One turn sends every row of this set to another row. A few are shown first. Where does it send the rows asked after them?
K782: [ 16  28   0   4  -7 -13  -8   1 -10 -17 -16  10 -22  16 -13  28 -18  -4
   0 -11   0 -15   6   4 -29]
K336: [ -8  11  -8  -5   8  -3  -4  -7  -1 -20   9  13   9   4 -26  29 -29 -13
 -13 -27 -18 -18 -17 -17  -1]
K30: [  3  -7  23 -24  -5  -9 -29  10   2   8  21 -20   7  19   4  11 -33 -13
  11 -14 -20  -1  -8   9  -5]
K81: [ -7 -33   5   0  27  -1   2   2   4  13  -8   9 -10 -20   7  19   9  -4
 -24  16  16  21   6  11   6]
K589: [-25  -1  18  18 -20   8  -9   2  14 -10 -22   1   6  22 -14   7 -16  12
  12   3 -28  -2 -24 -10 -16]
K117: [-14  10  14  23  22  -5 -22 -27   1   1  11  -4   6 -11   6 -14  26   8
 -19   0   4  20  -4  -8 -21]
K414: [ 19  27  -1   6  -4 -15  -2   4  -3   7  -4  -3 -20  19  -6  23 -22   5
  -1  -2  12   5   1  11 -41]
K574: [ -9  26  -3  14   6 -31 -12 -14  18   9  -2  -3  11 -12  -4  11  21  15
 -22  12  -1  12  -5 -31  -9]
K898: [  7  -7   4  11  11   2 -19  -9 -24  -8 -12   7  -7 -13 -11  -8  29 -18
 -21   4  -9  21   4  23  11]
K268: [ 27   7  10   1  -9  -5   0 -16  16   5  24 -26  10  12 -23  -6  -6  -4
  16   8  -9 -26 -21  -5  17]
K745: [  1   3   7  14  18 -16 -19  40   5   3  24  -8  12  24 -10 -11 -25   5
   8  15   3  13  -9   2 -10]
K297: [-19  21   4   1  11 -22  -9 -25   7  -9  12   3   3 -20   8  -5  34  -3
 -14   7  -8  15  12 -18 -12]
K867: [  9  -5  -5   0   1 -25  -6   7   0  -4 -25  15  -3  -4 -24  14  26 -22
 -17  18 -11  14  12   1  22]
K94: [  3  -1   4 -23  -7  -3 -31   6  -5   7  23 -16  16  17   1  10 -33  -6
  11 -19 -26 -19  -3  10  -3]
K189: [-17   6  -6  13 -10  18  -5   6  21   5 -15 -11   5  22 -29  -4 -20  20
  23  -8 -21   2  -5   8   2]
K860: [ -8  18   7  12  29  -9 -22 -31   6   8   6   3   4 -10  20  13  18   5
 -25  13 -12  12   1 -20  -6]
K535: [-21  13 -21  10  22   4  -6  -3   4   3  13   2  18  -7  21   0  23  15
 -17   6  16  -5  19  -5  14]
K456: [ -9 -34   9   7  19  13   7  -6  -1  -2  -3   6  -6 -12  -8  -1  25 -14
 -24  -5  21  18   0  13  -5]
K567: [-14  11 -18  12  24  11  -7 -21  -9  -9   3   7  19  -3   7 -13  32  12
 -16 -16   8  -5   1   4   4]
K651: [  5  16  32 -11  -3  -4  -3 -10  19  12  -9 -18   2  -7  -4  15 -26 -15
  23   4 -27 -21   6  22   8]
K982: [  6  -5   1   5  11   7 -14   1 -12  -8  -7   6 -10 -11  -2  13  26 -28
 -24  16 -15   9  24   4  27]
K837: [ -5  17  39  -8  -8  -7  10  -1  19  15  -1 -23  14   3  24  14 -22  -5
  18  12  -9 -15 -15  14  -6]
K808: [  6  19  17   3   4  11   2  12   2  13   2 -33  12  29  -7 -17  -4 -11
  12  -1   5 -13 -20  21  19]
K384: [-17  -1 -16  16  38   1  -2 -11   1   6   8  -1   7   4  20   3  35  -1
 -12   2   0   1  20 -15   4]
K881: [-31  -4  23   3 -17 -14  -9 -29   2  12   0   8  13   5 -22  13 -21 -17
  -9   0  -8 -25 -18  17 -24]
K42: [-11 -12  18  -3 -20 -36  -3 -16  12  -6  15   6  20   1 -12   2 -15   8
  16  15   8 -29 -25   5   2]
K66: [  9 -27  -5   4   7  -8  17  17  15  15 -15   1  -6 -11 -20  18  19  -9
 -24  18  13  16  -1  -7   3]
K368: [  6 -12  -8  -5  17 -11  -2   7  -9 -10  -7  14  -7 -11  -3 -13  36 -16
  -5  21 -11  13  23  15  10]
K941: [ -7 -18   5 -26 -14   2 -16  14  -4   2  21 -10  16  18   5  17 -32 -11
   5 -21 -13 -23  -7  10  -5]
K811: [-11 -13  23 -23  -6  -6 -22  14   7   3  23 -16  15  20  12  12 -32  -5
  11 -18  -7 -13 -12  -1 -12]
K158: [ 18  12 -11  -3  14 -14  -6  11 -17  12   6  -5   5   4 -16  18 -37   5
  -8  -4 -17  14 -34  15  -1]
K335: [ 14  13   3   8   5  -7   2  21  10  -4  -3  -1 -19  29  -8  11 -16   2
  11  -3  26  -5  16   7 -34]
K936: [  5  27  -3  -1  -7  -8   5   9   2 -19  -3  10 -10  37  -5  20  -7 -12
   4 -12  17 -12  16   6 -24]
K760: [ -5  18 -29   8  19 -13   3  -4  19   6  -2   6  25  11  -1  -1  32  16
 -11   8   5 -10   7 -20   7]
K264: [-13 -14  -5   6  27 -12  -6  -9 -16  -4 -13  11  -9 -10   7  16  30 -20
 -16   4 -11  14  18   5  19]
K348: [-22  10  -6  19  24 -18 -14 -16 -12   8   2  -5  -1 -23  19  11  25   8
 -21   4  -7  14   8 -12  -1]
K411: [-16  15  12   8 -24  11   1   7  13  -5 -17 -10   6  39 -15   4  -9  -6
  15  -1 -25  20 -17   8   7]
K878: [-11   2  39   9  -4  -7 -17   2  -2 -12  -8   2  16  34  -3 -10   1 -26
   7  14 -15 -31 -19   6  -5]
K656: [ -7 -24  -4  16  23   1   2   6  -9  16   2 -10 -14 -17   7  12  26 -12
 -23  13   3  21  14  -2   3]
K812: [  1 -22   4  -8  14   0  17  -4   0  -1  -7   0 -19 -36  -5  10  22 -11
 -22   5   3  17  -2  -6  -8]
K975: [-25  -7  -5  10 -28  13   9  -3  13  12 -12   1   9  24 -21  13 -22   8
   3   1 -20  10 -19  15 -16]
K989: [ -9  16   8  -8 -16   3   6 -13  16  14   7  -7  22   6   3  12 -20 -14
  16   7 -23 -38  15  25  -3]
K244: [-24  -3   9   2  -2  -7  -3  22  13 -21  28  10  16  32 -20   9 -14 -34
  -6  -3   3  -1   6 -10  -7]
K778: [ 18 -12  28 -10  -6 -26   1 -17  14  -3  10  -1  13  26 -10   1  -5 -14
  18  20  -7 -14 -33   7  13]
K373: [  0   7 -26  -2  28   1  13  -9   0   5   8   0  11 -10  19 -11  33  18
 -11   7   3   0   0  -4  -8]
K347: [-10   3   6   1   0   5   1 -12   8  30   1 -25   3 -11 -33   0 -29   5
   3 -16   8 -19 -15  25   2]
K545: [  3  -7   1  -2 -35 -13   7  -9   7   6  26 -16  11  -8 -30   3 -15  -5
   6   8   6 -23 -14  13  15]
K389: [-10 -10  26  -3 -13   5  12  13  15   9  -3  -7  15   1  13  11 -21  -9
  17  18  -8 -40   2  18 -10]

K117 turns into K456
K867 turns into K574
Where do these go?
K837 turns into K389
K941 turns into K94
K656 turns into K384
K860 turns into K81
K936 turns into K782
K42 turns into K545
K589 turns into K975
K336 turns into K158
K368 turns into K297
K881 turns into K347

